In the data rows, the value 50 means zero.
Some points:
(39 70 49 59 67 34 31 76 55 50 45 68 47 43 46 71 58 46 30 52 52 42 53 56
 47 36 19 40 38 45 62 49 42 48 63 46 43 76 45)
(77 35 73 57 39 42 39 43 20 43 70 74 39 73 41 67 55 38 22 54 49 45 58 58
 39 77 81 40 62 60 54 51 32 51 39 47 16 29 65)
(55 28 38 45 50 50 87 35 43 47 52 23 47 29 17 59 47 44 56 52 56 51 44 85
 41 65 66 24 56 62 32 67 55 49 68 75 25 57 44)
(54 43 48 69 53 54 39 68 58 60 40 70 45 29 42 40 59 68 45 40 54 51 73 33
 49 71 56 26 55 29 46 49 58 35 62 60 54 48 40)
(49 42 56 55 61 46 49 65 52 32 56 54 52 53 41 72 40 47 73 26 50 51 49 43
 58 38 40 41 69 46 52 42 50 46 57 54 38 67 43)
(38 53 52 5 66 39 67 48 55 30 32 40 39 17 54 64 66 70 25 41 86 55 59 63
 75 53 75 60 72 48 42 56 24 68 75 33 29 35 37)
(55 46 43 50 0 40 32 41 45 58 57 26 56 54 60 59 45 49 57 52 64 55 67 69
 53 54 41 41 54 53 49 59 67 61 41 29 68 59 55)
(58 44 54 55 56 48 40 52 60 30 63 46 49 38 34 49 62 53 67 38 45 54 61 34
 57 76 37 62 59 29 38 61 30 67 51 44 35 74 45)
(51 67 35 39 29 57 39 64 44 68 27 10 62 63 61 46 37 63 76 39 45 45 57 68
 50 36 63 51 53 51 56 38 49 62 39 32 50 57 72)
(49 48 45 57 56 47 53 55 41 69 54 79 60 51 36 36 54 66 57 56 28 58 60 45
 39 49 72 44 57 26 47 41 24 32 69 45 52 66 39)
(59 40 37 36 46 41 46 66 44 58 64 24 53 47 55 29 43 70 61 61 49 64 76 62
 44 34 49 54 54 57 75 46 50 67 29 38 57 26 42)
(24 56 37 43 36 26 63 29 66 48 22 62 49 52 75 63 65 50 68 32 55 44 50 52
 92 31 61 44 43 60 25 27 63 67 47 62 64 55 50)
(44 45 61 57 32 65 39 83 53 47 44 45 50 34 56 28 64 53 33 29 39 48 58 63
 64 34 59 73 49 57 65 51 64 58 35 50 67 26 46)
(37 45 34 17 48 49 85 41 45 58 68 25 50 57 40 79 87 40 27 37 41 41 41 67
 50 32 14 53 47 75 50 45 55 58 57 81 48 63 16)
(52 42 57 62 48 51 60 31 80 35 44 45 69 40 62 39 50 54 40 74 41 48 55 38
 47 84 43 46 51 53 49 37 68 39 29 37 60 41 52)
(56 55 36 30 73 40 62 32 55 50 38 83 55 53 59 60 42 54 40 52 43 71 56 38
 43 54 47 80 58 41 36 36 42 25 26 58 67 53 69)
(35 63 56 64 52 50 48 43 67 49 65 39 72 53 51 40 40 65 74 40 41 45 19 50
 35 69 41 73 44 55 61 48 31 44 41 47 47 33 60)
(50 36 70 57 37 56 53 86 50 70 34 44 35 58 54 54 52 31 51 61 40 47 45 65
 62 18 58 77 41 52 48 42 58 44 57 41 58 35 41)
(38 42 57 47 62 40 52 45 61 45 60 43 63 48 55 67 37 60 42 26 40 34 64 65
 43 29 47 35 62 23 68 36 63 59 68 69 30 54 48)
(37 44 41 27 83 38 35 15 72 59 63 54 42 39 61 47 56 49 52 43 34 35 53 74
 47 59 68 41 65 89 39 42 49 79 43 58 49 46 22)
(63 63 83 28 37 61 54 47 35 39 55 62 25 54 49 47 64 62 43 43 39 20 77 53
 47 22 68 45 51 56 43 51 70 40 50 47 26 51 67)
(38 54 56 71 25 74 40 50 35 63 14 36 37 63 55 65 70 47 54 70 41 46 52 63
 37 27 48 77 63 55 45 54 48 41 57 40 44 52 29)
(81 73 42 24 37 50 40 42 61 46 56 31 31 37 41 69 47 57 97 54 40 73 62 68
 54 53 48 47 50 30 82 60 47 40 18 37 87 40 20)
(69 58 50 61 18 57 42 73 72 61 28 59 26 37 55 47 50 20 31 48 39 52 50 70
 48 38 70 80 45 57 52 43 54 56 40 59 44 65 53)
(47 26 18 56 36 48 50 45 56 56 47 57 52 42 63 24 63 38 65 62 68 29 63 44
 40 47 61 67 49 54 63 46 54 66 46 45 60 40 46)
(39 53 49 48 79 32 70 21 51 62 43 41 43 51 63 68 29 25 34 53 54 35 32 63
 62 36 76 36 38 61 70 70 49 75 39 49 58 48 43)
(24 37 39 36 62 51 27 39 30 35 34 50 48 47 16 61 66 43 37 51 59 32 15 68
 56 96 72 72 47 72 56 47 76 74 41 42 66 70 56)
(68 45 62 62 44 58 40 72 49 62 37 50 76 58 65 42 45 29 50 39 46 38 44 57
 55 61 84 80 41 54 33 55 60 50 26 35 45 41 30)
(45 56 72 47 59 59 61 54 20 71 33 54 42 56 44 73 25 57 70 49 42 30 77 52
 50 52 39 78 49 40 26 59 58 53 28 66 9 29 48)
(53 39 59 32 76 36 66 26 32 36 34 62 51 64 53 39 36 91 25 64 47 68 62 41
 33 50 39 52 46 44 32 45 73 28 47 71 76 46 71)
(60 28 57 56 51 57 60 32 63 50 44 61 68 43 54 42 50 43 43 61 43 49 44 43
 32 39 55 53 60 51 58 58 33 46 55 36 75 30 62)
(37 65 39 48 37 57 54 67 55 58 53 69 53 48 44 51 52 39 27 41 52 58 48 37
 43 58 55 42 47 40 63 79 33 32 54 56 51 81 30)
(64 15 33 39 35 44 51 56 40 53 51 31 52 53 60 67 38 57 63 77 45 67 53 87
 73 43 35 49 48 53 88 54 54 32 15 33 59 53 50)
(63 55 50 39 56 51 40 57 36 31 56 47 59 45 36 37 44 31 66 57 56 46 60 36
 48 46 45 26 57 45 59 53 43 51 47 77 40 76 50)
(43 41 27 52 48 40 71 38 33 71 39 72 36 37 61 28 51 36 57 47 85 57 54 49
 34 50 50 59 52 71 51 41 55 84 49 36 55 45 56)
(42 36 52 64 46 41 49 66 52 63 58 66 46 67 33 50 51 69 53 39 40 47 51 46
 37 51 35 51 53 34 43 60 59 40 71 46 61 64 33)
(59 49 36 63 70 60 43 61 61 60 59 41 48 71 51 45 31 56 46 50 44 44 60 43
 46 64 53 32 34 53 40 59 45 49 59 32 49 87 43)
(33 46 46 48 36 52 69 65 58 41 43 59 46 48 61 42 37 31 60 65 43 51 47 46
 26 45 51 29 74 70 31 49 44 42 53 47 80 40 81)
(54 60 48 46 52 59 66 44 42 33 74 58 59 60 38 65 39 55 37 46 68 29 43 58
 50 39 46 39 68 19 60 49 22 80 59 49 35 51 47)
(44 57 53 54 48 44 69 42 69 46 62 53 53 46 57 55 42 55 64 56 61 51 46 55
 34 69 33 67 49 47 44 47 37 36 50 23 48 34 61)
(71 72 57 62 46 57 48 56 20 25 42 78 43 45 56 54 50 50 46 55 29 32 67 47
 64 54 38 44 51 61 41 61 57 60 53 56 17 15 45)
(44 51 73 54 68 36 43 73 52 57 57 47 43 47 29 33 80 71 47 60 56 57 38 25
 55 53 55 41 62 44 51 48 42 52 28 35 34 70 46)
(35 69 77 48 34 39 54 53 65 32 66 31 62 46 71 42 43 43 56 61 70 53 34 75
 29 46 13 33 37 65 43 43 58 38 76 31 59 49 63)
(29 49 54 55 46 69 44 44 64 53 76 59 47 57 63 62 52 50 42 52 79 62 45 35
 29 44 60 61 16 47 57 42 48 35 64 50 55 18 45)
(45 38 72 45 47 35 22 57 81 50 53 45 50 52 63 57 42 57 57 67 69 46 45 44
 57 43 49 55 30 66 42 37 26 28 52 66 62 39 66)
(16 66 28 24 77 50 47 41 47 46 38 39 48 66 48 50 48 15 58 40 68 53 50 47
 98 44 58 48 56 48 61 35 90 46 71 34 55 33 50)
(64 23 51 37 65 68 57 40 44 39 48 35 37 58 58 25 66 50 70 48 46 55 32 54
 93 34 47 20 27 68 55 38 34 66 64 74 24 69 56)
(54 45 61 53 39 51 48 39 73 44 56 38 59 50 46 52 45 40 52 54 65 69 36 35
 30 52 38 61 58 65 53 53 49 36 41 47 53 52 62)
(76 58 45 39 59 31 55 58 54 30 62 64 56 49 32 45 69 37 56 50 45 40 51 49
 55 47 41 36 49 31 61 29 70 52 51 44 26 66 56)
(62 49 51 67 50 54 51 61 62 58 51 62 33 31 59 55 50 49 61 30 53 54 45 36
 42 53 43 34 57 34 33 79 57 41 69 30 49 76 37)
(51 44 33 52 79 40 34 32 42 65 24 22 38 29 63 53 83 22 46 56 54 29 44 64
 31 72 47 54 46 48 46 58 47 75 51 76 63 43 51)
(67 54 38 73 76 66 54 55 36 44 65 45 51 51 39 43 36 53 55 46 49 43 46 48
 44 51 56 21 72 54 63 42 41 41 53 50 40 62 42)
(52 45 82 64 41 51 56 27 25 44 71 71 37 72 44 65 62 34 44 41 25 54 72 46
 63 39 35 62 60 43 46 47 47 62 44 43 26 34 58)
(38 50 53 67 55 47 55 67 57 61 45 73 63 55 27 43 39 55 48 38 51 51 67 45
 69 55 28 48 62 33 49 59 27 37 41 61 57 58 42)
(45 60 55 44 51 61 58 50 65 31 62 46 74 36 51 21 44 48 63 57 62 78 38 50
 17 50 54 68 38 65 57 53 40 32 47 60 30 38 42)
(41 41 50 58 48 53 42 57 72 26 61 38 42 34 61 55 34 48 37 62 63 79 53 42
 33 71 55 67 24 61 58 43 55 35 66 47 38 43 68)
(36 43 63 61 70 54 48 44 37 49 63 72 33 45 33 45 43 47 54 29 56 56 62 56
 39 61 49 34 50 54 71 49 44 58 40 47 39 72 63)
(61 47 39 50 56 51 63 37 70 50 36 72 58 51 67 38 59 40 50 56 37 54 54 48
 28 53 50 53 37 34 47 28 49 55 57 46 69 35 63)
(65 49 49 41 76 41 37 15 39 43 30 68 60 46 59 72 49 64 51 49 29 59 35 51
 41 25 15 53 57 25 26 46 53 33 73 69 68 49 93)
(38 64 48 61 59 55 42 65 60 58 65 46 53 29 54 67 45 48 60 67 60 61 19 19
 34 37 58 58 43 64 46 41 50 39 33 42 39 38 73)
(73 61 71 41 34 65 40 42 20 46 68 46 47 62 52 43 69 31 31 35 49 21 84 48
 64 75 52 45 39 37 40 56 37 50 35 66 32 41 79)
(59 53 52 66 38 63 78 45 67 36 54 38 58 26 47 52 49 48 71 42 47 59 45 26
 26 76 40 50 41 58 53 46 49 52 55 43 54 23 51)
(67 34 49 58 63 67 58 71 56 70 70 52 30 57 51 34 43 51 39 37 51 46 43 44
 76 87 24 58 52 39 43 49 32 36 56 35 58 81 40)
(45 31 56 33 47 70 54 55 53 48 50 50 70 34 62 40 25 48 51 53 51 55 40 41
 47 79 38 69 52 67 50 27 40 37 47 62 60 55 62)
(50 31 44 36 40 51 52 52 51 59 42 63 55 50 63 33 43 59 45 62 57 35 38 38
 43 54 37 51 65 65 55 60 39 45 44 43 77 39 76)
(86 49 41 47 53 59 61 25 53 62 41 49 46 63 38 47 55 84 44 50 45 55 10 25
 38 29 55 56 42 30 36 38 76 37 59 70 68 46 82)
(52 53 32 55 41 50 37 71 34 47 68 39 60 38 70 60 49 58 61 49 38 50 55 71
 41 26 44 57 53 62 56 25 73 65 25 40 69 53 37)
(52 57 52 47 65 51 47 33 50 49 64 55 38 28 30 32 47 68 45 57 47 28 42 60
 91 43 42 28 57 58 70 41 54 50 65 68 41 47 43)
(61 77 92 64 44 63 40 31 16 47 26 29 40 67 61 44 22 64 37 65 33 46 68 52
 41 42 68 52 50 72 34 62 63 59 50 49 45 66 29)
(45 52 43 55 48 42 45 74 53 69 49 61 66 63 61 43 64 58 43 40 38 47 46 39
 41 49 31 27 42 41 41 61 32 60 51 54 43 74 47)
(59 59 25 27 86 39 68 61 61 34 52 44 31 82 25 33 69 24 55 58 58 36 40 67
 48 39 61 84 44 62 34 56 39 76 47 55 58 34 33)
(66 66 42 14 50 84 26 72 42 52 69 59 43 37 40 59 38 72 37 55 35 99 27 99
 65 54 45 11 26 11 38 73 58 86 12 52 81 11 53)
(42 50 53 43 59 55 36 62 28 53 59 42 50 38 57 57 52 54 38 39 53 56 55 37
 39 48 60 47 40 32 61 51 45 38 81 51 46 83 41)
(71 48 33 74 48 20 58 16 40 54 44 55 55 44 52 50 49 42 33 46 91 49 38 60
 66 50 69 44 58 72 41 52 65 47 44 56 68 41 34)
(42 31 49 68 53 46 64 79 53 55 36 58 46 73 45 48 55 63 50 54 43 53 37 38
 39 57 47 29 39 37 61 69 43 56 62 32 40 57 45)
(49 35 50 41 56 51 54 55 46 35 66 56 66 47 30 47 55 41 51 48 44 31 53 48
 46 33 37 50 46 23 61 68 76 59 51 54 30 61 58)
(38 60 42 61 43 69 58 42 81 46 62 41 41 33 53 51 20 50 37 59 49 49 61 27
 48 33 35 71 47 64 50 59 52 45 29 66 64 56 74)
(45 54 40 44 3 69 49 54 49 74 32 61 54 41 42 54 47 50 57 55 47 38 66 60
 67 67 73 47 52 61 50 44 46 47 39 39 56 37 50)
(0 49 36 60 66 51 53 31 29 34 72 12 39 48 53 34 72 50 42 45 30 53 29 66
 88 56 82 65 72 31 42 77 50 34 48 57 44 58 61)
(73 53 56 54 63 55 64 46 48 30 22 54 51 72 62 51 75 47 60 29 75 52 43 42
 14 67 37 36 50 51 50 47 41 38 31 56 85 28 55)
(56 83 68 38 10 46 38 24 42 73 29 70 32 81 35 40 52 37 59 49 27 67 42 50
 48 50 48 59 64 58 54 52 56 60 52 57 7 56 55)
(52 58 43 40 59 17 75 36 37 66 50 28 55 29 20 67 52 28 52 37 41 45 55 38
 72 45 74 51 44 71 40 65 40 63 77 36 81 28 56)
(27 74 46 63 43 57 54 36 66 52 70 27 63 61 51 51 58 77 45 68 59 47 53 53
 36 62 33 51 19 55 53 30 40 35 51 39 49 37 64)
(46 57 45 53 60 61 29 45 76 54 36 72 64 54 40 36 53 51 61 46 43 46 63 53
 54 29 33 45 34 47 45 85 46 38 58 40 42 86 37)
(54 28 55 46 44 72 15 44 45 65 40 38 50 57 56 56 52 39 39 41 47 67 69 63
 36 53 50 80 65 57 69 47 43 65 63 23 55 39 39)
There is one direction along which these points spread out most. How many in every 100 of the points above lie lower along it than each point below? Answers are rounded to whole numbers. More than half of the points above lie lower than the first one.
(28 52 34 81 55 54 20 75 78 48 41 48 55 81 27 54 51 48 37 53 54 59 80 37
 58 36 54 12 54 50 44 53 42 36 70 63 57 45 48) 51
(45 79 47 60 38 63 45 37 58 46 63 63 65 25 64 60 49 62 59 53 63 49 22 55
 56 29 41 63 25 62 51 42 34 19 53 43 46 58 67) 22
(69 94 62 69 46 49 62 60 46 85 25 41 45 44 65 51 40 32 19 54 39 46 55 52
 53 63 35 53 77 63 52 39 60 51 35 37 34 30 26) 47
(46 41 46 54 29 36 58 46 53 58 42 42 60 44 63 26 43 37 55 57 74 35 42 45
 63 27 60 75 57 35 61 34 42 71 60 58 74 51 46) 31
(46 59 26 70 34 18 58 28 24 33 28 38 48 46 48 40 58 61 48 56 75 59 48 45
 65 41 41 84 46 59 47 50 43 77 55 70 66 61 44) 46
(29 48 45 46 42 41 59 49 46 33 63 31 41 46 39 89 59 55 47 56 45 54 53 23
 56 58 62 31 69 34 49 37 63 65 36 59 33 75 52) 81
(60 37 50 62 65 49 73 67 60 45 51 52 76 61 44 55 40 68 36 50 35 47 48 39
 67 49 55 40 26 50 51 62 51 49 51 16 37 78 33) 65
(52 52 60 52 32 27 32 69 5 27 61 64 33 73 59 57 25 41 65 56 27 38 47 44
 62 74 57 60 51 46 46 51 69 40 69 79 31 29 44) 80
(45 61 58 41 57 32 46 54 49 45 73 58 41 51 51 37 50 39 56 35 61 46 57 54
 34 51 72 31 63 22 60 48 66 31 49 68 39 62 41) 79
(77 54 69 55 27 66 36 48 44 72 26 20 54 76 64 53 47 39 43 57 39 51 50 41
 78 53 44 54 58 59 30 48 54 45 66 55 29 33 27) 60
(43 40 46 33 77 52 29 43 50 54 66 61 46 54 43 49 55 47 73 44 75 40 47 39
 67 30 33 33 57 49 40 67 84 55 49 45 21 42 48) 88
(70 38 40 36 61 28 49 50 51 27 47 54 41 77 55 65 40 84 31 31 29 55 24 19
 35 64 59 48 54 50 48 66 50 46 47 83 72 29 88) 27
(39 34 73 68 52 38 45 72 60 54 49 49 52 51 38 45 47 54 39 57 61 58 41 45
 59 70 67 22 54 39 49 44 49 41 42 58 45 72 41) 58
(43 53 47 31 42 63 48 37 64 43 47 69 69 49 73 53 62 41 51 72 42 51 45 23
 43 40 50 56 38 52 50 40 47 38 51 44 68 46 46) 20
(15 44 61 48 54 70 72 60 49 71 46 57 44 53 48 37 31 70 66 48 49 41 60 43
 46 54 41 26 42 40 54 61 41 53 60 56 50 62 28) 60
(63 42 43 57 33 40 24 70 33 49 64 43 55 26 52 56 58 48 67 53 48 62 58 71
 43 39 76 59 47 52 48 33 49 56 51 34 66 38 47) 34
